In each game, the first row plays the second. By how much does the first row win? 15 means about a draw, 30 a big win and 0 a big loss. Wins can go round in a circle. Each row has two weighted sums of its numbers, A and B, taken from their middle values. A row wins by its A times the other's B, less its B times the other's A.
[0.605 1.633 -0.409 -0.108 1.265 0.081 0.922 -0.505 0.305 -1.311]
[-1.103 -1.683 -0.752 0.019 -2.164 2.814 -1.502 -0.319 -1.178 -1.164] >> 16
[0.973 0.106 -0.172 0.566 1.258 -0.904 1.103 1.807 0.479 0.443]
[-0.212 -1.058 0.446 1.071 -0.270 0.010 -1.456 0.052 -0.114 0.809] >> 15
[2.271 1.250 -0.888 0.374 1.378 -0.804 1.726 1.635 0.354 0.645]
[-0.378 0.853 0.080 -0.139 -0.049 -0.381 0.654 0.498 0.815 0.865] >> 13
[1.312 0.113 -0.177 -0.278 2.090 -0.204 1.348 0.542 0.142 -0.609]
[0.795 -0.243 -1.199 0.785 0.683 -0.583 -0.302 0.535 -0.367 1.311] >> 5
[0.870 -0.462 -0.553 0.745 0.172 -0.728 -0.211 -0.436 -0.051 1.323]
[-0.129 -0.814 -0.897 0.623 -0.295 -0.360 -0.287 0.681 0.255 -0.107] >> 18
[-1.503 0.308 -0.730 -0.525 -0.434 0.134 0.722 0.264 1.738 0.561]
[0.147 1.374 1.233 -1.398 0.680 -0.688 1.426 -1.268 2.192 -0.179] >> 10
[-0.700 2.794 -0.735 -0.061 0.636 0.772 0.821 0.395 2.249 0.600]
[0.479 0.120 -1.399 0.217 1.154 -1.332 0.010 0.170 -0.737 0.161] >> 14
[1.284 1.634 0.021 -1.147 1.798 0.846 0.982 -1.915 0.549 -1.657]
[0.387 0.460 0.417 0.421 1.345 -0.618 1.086 -0.025 1.452 -0.542] >> 17
[-0.294 -0.104 0.444 0.262 0.380 -0.023 -0.193 -0.382 0.537 0.728]
[-0.042 -0.592 -1.107 0.152 -0.446 0.131 -0.049 -0.136 -0.302 -0.759] >> 15
[0.128 -0.349 -0.108 0.596 -0.136 -1.135 -0.732 0.647 0.102 0.569]
[0.358 -0.656 -0.042 0.825 0.252 -0.243 -1.047 0.425 -0.117 0.357] >> 15
[1.166 0.436 1.836 -1.352 -0.186 -0.303 0.547 -0.403 -0.350 -1.789]
[0.263 -0.427 -0.811 0.471 -0.298 -0.598 0.513 0.614 0.117 0.052] >> 12
[-0.857 -0.688 2.120 1.735 -0.459 1.857 -1.890 0.283 -0.423 -0.167]
[-1.424 2.361 0.342 -0.541 -0.160 0.585 1.134 0.466 2.058 0.607] >> 17
[1.342 0.559 1.475 -1.176 0.367 0.217 0.327 -1.341 0.095 -1.752]
[-1.169 -0.211 0.772 0.433 0.654 -0.571 0.853 0.138 0.070 0.448] >> 11
[-0.544 -1.008 0.377 1.262 -0.258 1.956 -1.055 -0.091 -0.654 1.374]
[3.443 2.038 0.633 -0.973 0.822 -0.426 2.490 0.767 -0.482 -0.874] >> 17
[0.988 0.664 -0.321 1.112 1.323 -0.651 0.784 0.778 -0.420 -0.345]
[-0.732 0.143 -1.110 0.096 -0.259 0.071 0.387 0.064 0.843 0.474] >> 13
[1.536 1.397 0.202 -0.575 1.251 -0.108 1.058 -1.323 0.246 -0.839]
[2.261 2.231 1.917 -2.192 0.383 0.037 0.915 -1.140 -0.394 -2.306] >> 19
[-0.861 0.579 -0.709 -0.445 -0.948 0.322 0.785 -0.042 1.576 0.975]
[2.533 2.773 0.207 -0.935 1.132 1.154 1.782 -1.545 0.443 -1.870] >> 14
[-0.044 -0.955 0.443 0.800 -0.821 0.584 -0.870 -0.572 -0.083 1.506]
[-1.318 0.099 -0.588 -0.239 -0.601 -1.021 -1.372 1.632 -0.518 0.256] >> 9
[0.236 0.216 -0.370 0.746 0.631 -0.644 0.025 -0.199 0.164 1.176]
[2.407 2.891 1.509 -2.059 1.269 0.514 0.788 -1.651 -0.533 -2.339] >> 16
[-0.615 -0.383 1.313 1.530 -0.985 2.647 -2.050 0.281 -0.750 -0.162]
[0.692 0.528 1.517 -0.326 0.375 -0.544 0.645 0.865 0.777 0.019] >> 3
[-0.657 -0.737 1.569 2.405 0.558 0.246 -1.655 0.880 -1.153 -0.607]
[-1.790 -0.544 -0.896 -0.399 0.082 -0.682 0.819 -1.295 1.455 1.068] >> 12
[1.495 1.391 1.269 -0.916 0.783 -0.015 0.682 -2.217 0.504 -1.854]
[-0.808 -0.824 0.441 -0.079 -0.918 0.262 -1.500 -0.182 -0.616 1.195] >> 20
[-0.351 -1.406 0.160 1.001 -0.855 0.952 -1.388 0.636 -1.021 -0.041]
[-0.281 0.859 -0.625 -1.686 -0.642 0.441 1.724 -1.658 2.265 -0.554] >> 13
[0.782 0.469 -0.344 0.179 -0.158 -1.243 0.998 1.778 0.723 0.482]
[-1.433 -0.868 -0.201 -0.027 -0.471 1.285 -0.933 0.227 -0.755 0.810] >> 17
[0.683 1.004 1.128 -1.083 1.383 -1.249 1.291 1.561 -0.275 0.038]
[1.113 0.494 0.587 -0.300 0.066 -1.150 0.926 0.988 0.514 -0.413] >> 18
[0.074 -0.285 -1.175 0.367 0.203 -0.972 0.648 0.732 0.072 0.159]
[0.190 -0.369 0.146 2.213 0.796 -0.661 -2.282 2.123 -2.272 0.504] >> 17
[2.891 2.104 -0.049 -2.026 1.877 0.409 1.197 0.970 -1.244 -0.698]
[0.031 -0.627 0.668 0.363 -1.438 0.851 -1.131 -0.719 -0.486 0.095] >> 12
[-0.263 0.094 -1.035 0.878 0.494 -1.280 -0.355 0.650 -1.111 0.563]
[0.947 0.713 1.464 -1.045 0.417 -0.098 0.458 -0.664 -0.330 -1.625] >> 24
[-0.417 -1.484 -0.955 0.191 -0.454 0.442 -0.508 -0.476 -0.092 0.425]
[0.165 -1.189 -0.633 0.803 -1.026 0.111 -1.329 1.599 -0.794 0.635] >> 13
[0.196 -1.034 0.746 1.207 -1.039 0.687 -1.257 -0.973 -0.063 0.577]
[-0.426 -0.409 1.997 1.474 -0.023 1.332 -0.609 -0.132 -0.224 -0.007] >> 11
[0.679 1.178 0.627 -0.344 1.262 0.004 0.675 -1.060 -0.119 -0.669]
[-1.010 2.405 3.685 0.257 0.384 -0.523 0.362 0.356 3.235 0.706] >> 27
[-1.154 -1.030 0.544 0.403 -0.643 1.386 -1.817 0.463 -0.741 0.931]
[1.433 0.754 -0.225 -0.271 1.452 -0.957 1.211 1.368 -0.327 -0.108] >> 16
[1.100 0.883 -0.573 -0.278 0.635 -1.759 0.103 1.065 -0.384 -0.170]
[-0.993 0.569 1.724 -0.207 1.212 1.211 -0.136 0.399 0.149 -0.026] >> 21
[-0.257 0.937 -0.470 0.293 0.562 0.061 0.205 -0.179 0.286 0.773]
[1.001 0.617 0.804 -0.480 -0.189 -0.560 1.159 0.794 0.580 -0.509] >> 13
[0.241 -1.135 -1.534 0.937 -1.251 0.119 -1.899 0.860 0.602 -0.215]
[-0.078 -0.410 -0.019 0.472 0.096 -0.670 -0.077 -0.030 0.071 0.872] >> 15
[-0.463 2.175 2.336 0.644 -0.345 -0.890 1.304 1.000 2.339 -0.005]
[-1.198 1.932 0.979 -0.327 -0.581 -0.708 1.890 0.696 2.413 -0.062] >> 17
[-0.144 0.010 -0.686 -0.423 -0.270 -0.644 1.295 0.476 0.775 -0.895]
[-0.809 -0.608 -1.288 -1.534 -1.332 -0.340 -0.378 0.273 -0.246 -0.379] >> 16
[0.003 0.730 0.293 -0.107 1.380 -0.845 0.042 -0.035 0.178 0.614]
[-2.244 -1.640 0.721 -1.910 -0.018 -0.492 1.994 -1.009 1.058 -0.917] >> 17
[-1.308 3.079 0.764 -2.212 -0.024 0.391 1.523 -0.236 2.629 0.100]
[1.443 0.595 2.023 -1.502 -0.190 0.413 0.204 -0.764 0.046 -1.429] >> 7
[-1.289 1.007 -0.916 0.086 0.744 -0.708 -0.112 0.085 0.374 0.340]
[1.552 0.677 0.498 -1.500 -0.536 0.105 0.925 -0.936 0.180 -1.904] >> 18
[-0.418 -0.522 -0.023 0.439 -1.044 0.066 -0.235 -0.166 -0.026 0.419]
[1.331 1.130 1.179 -1.356 0.609 2.089 0.143 -4.482 0.506 -3.438] >> 11
[-0.530 -0.475 0.486 -0.152 -0.130 -0.958 -0.108 0.646 0.309 1.409]
[0.605 0.264 1.346 1.103 0.639 1.013 -0.533 -0.715 -0.728 -0.087] >> 16
[-0.777 0.422 -0.574 -0.801 -0.722 0.926 0.534 -0.973 -0.210 -1.345]
[-1.532 -2.215 -1.116 0.504 -2.012 2.427 -3.124 1.375 -1.048 -0.884] >> 15
[0.666 0.523 1.521 -1.086 -0.192 -0.571 0.444 0.107 -0.064 -0.957]
[1.196 1.116 1.136 -1.282 0.802 1.150 0.019 -0.065 -0.695 -0.119] >> 21
[-0.293 -0.978 -1.132 -0.036 -1.148 -0.606 0.827 0.608 0.363 -0.819]
[2.259 0.956 1.777 -1.943 -0.176 0.879 0.624 0.782 -0.652 -1.186] >> 19
[-1.624 -0.911 -0.883 0.595 1.797 1.526 -2.205 1.074 -0.920 -1.174]
[2.304 0.438 2.759 -2.548 0.220 1.974 -0.166 -3.361 -1.495 -3.781] >> 25
[-1.060 0.090 -0.643 -0.596 0.019 -0.716 0.594 0.061 1.107 1.382]
[-0.261 0.342 -0.785 0.511 0.251 -0.033 0.705 -1.224 0.761 0.432] >> 17
[-0.484 -2.809 0.094 1.328 -0.862 2.021 -2.466 -0.398 -1.706 0.218]
[-1.074 -0.718 1.200 0.237 -0.271 1.834 -1.582 0.266 -0.681 0.117] >> 8
[-0.554 -0.335 -1.561 -0.048 0.277 -1.143 0.019 0.297 0.196 1.352]
[-1.773 0.226 0.046 -0.515 -1.322 0.291 0.120 -0.124 0.287 0.826] >> 9
[0.189 0.325 -0.471 -0.269 1.135 -1.708 1.633 0.884 0.233 0.079]
[-0.653 1.528 -0.023 -0.923 -0.519 -0.621 2.028 0.785 1.802 -0.639] >> 27
[-0.913 -0.956 -0.144 -0.231 -1.336 0.325 -1.305 -0.168 -0.742 0.783]
[-0.212 -0.935 -0.791 0.931 -1.744 -0.470 -1.817 0.631 0.278 -0.281] >> 9
[0.416 -0.619 -0.994 0.176 -0.490 -0.819 0.358 0.130 -0.007 -0.010]
[-1.520 -0.501 -0.585 -1.213 -2.236 0.526 0.221 -0.068 -0.367 0.319] >> 11
[0.370 -1.188 -0.286 1.060 0.403 0.063 -0.678 -0.636 -0.052 1.048]
[0.834 -0.116 -1.272 0.381 0.253 -0.654 -0.266 -0.366 -0.259 0.914] >> 15
[-0.133 0.247 -1.181 0.882 0.897 -0.510 0.143 -0.305 -1.134 0.968]
[0.099 -0.231 -1.042 0.600 -0.232 0.025 -0.825 0.420 0.048 0.041] >> 15
[1.269 1.196 0.432 -0.892 1.281 1.201 0.670 -1.237 0.281 -2.053]
[-0.459 -1.830 1.138 -1.028 2.075 0.342 0.739 -1.787 0.960 -0.363] >> 10
[-0.816 -0.869 -0.516 0.526 -0.308 0.845 -0.513 -0.646 -0.434 -0.227]
[-1.401 -0.740 1.023 -0.157 -0.428 0.714 -0.587 -0.065 -0.320 0.464] >> 13
[1.884 0.791 0.005 -0.597 1.605 0.211 1.027 0.232 -0.296 -0.341]
[0.457 -0.575 -0.764 0.733 -0.555 -0.165 -0.524 -0.170 -0.341 -0.009] >> 14
[0.830 0.726 0.664 -0.275 0.530 -0.883 1.111 0.943 0.613 -0.610]
[-0.608 0.125 -1.101 0.267 -0.765 0.251 0.967 -0.688 1.792 1.280] >> 21
[0.096 -2.003 -0.707 0.960 -2.497 0.349 -1.884 1.962 -1.307 1.437]
[-0.136 -1.811 -0.964 0.520 -0.335 -0.576 -1.165 0.705 0.097 0.035] >> 16
[0.789 -1.041 -0.036 1.807 -1.558 -0.051 -2.421 2.287 -1.641 0.630]
[-1.024 0.765 -0.540 -0.593 -0.649 0.290 1.039 0.067 2.028 1.108] >> 14
